In the rows, zero is written as 128.
Each named turn below is shown by a few rows before and after it. Which turns, in which order, take the first row of each later pair to the second? The first pair is answered.
L (before => after):
[125 119 152 101 116 162 123 173 175] => [ 86 144 113  74  96 137 142 151 137]
[105 130 123  96 142 112 160 117 134] => [136 108 151 115 154 133 139 140 161]
[131 126 168 170 104 160 114 116  96] => [113 135 146 160  95 152 120 105  77]
H (before => after):
[139 104 139 138 149 156 107 132 164] => [109 120 109 133 112 153  87 143 132]
[171  88 136 120 123 164  98 143 155] => [134 117 115 132  87 158  77 128 100]
[169  86 142 184 148 166 128 109  95] => [160  57 115 153 118 171 121 161 138]
[119 113  91 101  98 129 136 162 149] => [113 156 118 138 119 120 129  94  80]
J (before => after):
[148 104 129 139 151 142 108 160 150] => [135 140 137 160 155 134 103 119  93]
[ 96 146 118 111 127 105 128  64  88] => [110  89  98  79 111 118 126 138 178]
[119 110 108 111 110 131 127 161 126] => [146 119 147 125 163 131 149 124 124]
[133 102 131 151  73 149  59 171 136] => [172 110 194 177 158 152 104 115 140]
Pairs:
(2 to 4 turns a pair)
[163 141 159 136 197 132 151  88 142] => [ 98 174  94 134 102 123  98 101  70]
H H
[139 134 157 146 182 115 157  78 117] => [151  98 156 126 177 123 158 133 177]
J J
[167  92 157 148 169 142 141 107 132] => [156 107 152 150 169 133 145  91 110]
H J
[142 139 135 151 160 123 181 134 108] => [138 145 133 159 153 122 166 130  89]
J H
[139 146 155 174 102 131  80 120  73] => [176 126 189 167 160 134 121 108 129]
H H J
[ 83 159  95  89 106 102 146 112  91] => [138 118 142  85 170 115 182 123 171]
H J J
[132  87 100  91 114 131 157 179 180] => [ 91 153  88 115 106 103 161  98  73]
L H
[121 120 139 118 182 107 184 118 158] => [ 70 150  99 136 101 107 124 123  83]
J J L H
[ 90 140 113 141  60 118  69 137  83] => [107 136 112  77 144  79 194  87 133]
J L L H
[147 101 111 137 106 150  96 166 137] => [155  94 117 129 125 148 111 168 152]
J H
[113 154 120 159 139 128 123  94  77] => [104 151 109 159 113 133 106 114  77]
J H
[126 156 153 195 104 137  59  97  45] => [160 140 191 209 142 146  71  92  76]
J J J H
[ 88 149 107 109  73 131 121 111  77] => [116 158 150 125 126 126 147  69  71]
J J
[120 142 137 100 134 130 168 144 160] => [106 166 137 134 101 140 114 138 102]
J L J
[102 120  87 110  76 126  94 172 131] => [163 102 158 124 176 135 146 143 185]
H H
[139 103 156 134 139 141  95 157 174] => [129 135 171 168 149 135  89 107 117]
H H
[ 97 106  81  52 111 104 167 135 109] => [170 113 192 145 185 144 128  89  90]
L L H H
[111 150 146 176 130 133  69 141  87] => [ 85 164 115 124 152  91 150  98  84]
H L L
[116 124  87  87 107 116 153 149 143] => [108 144  96 128  86 125 104 135  92]
L L H
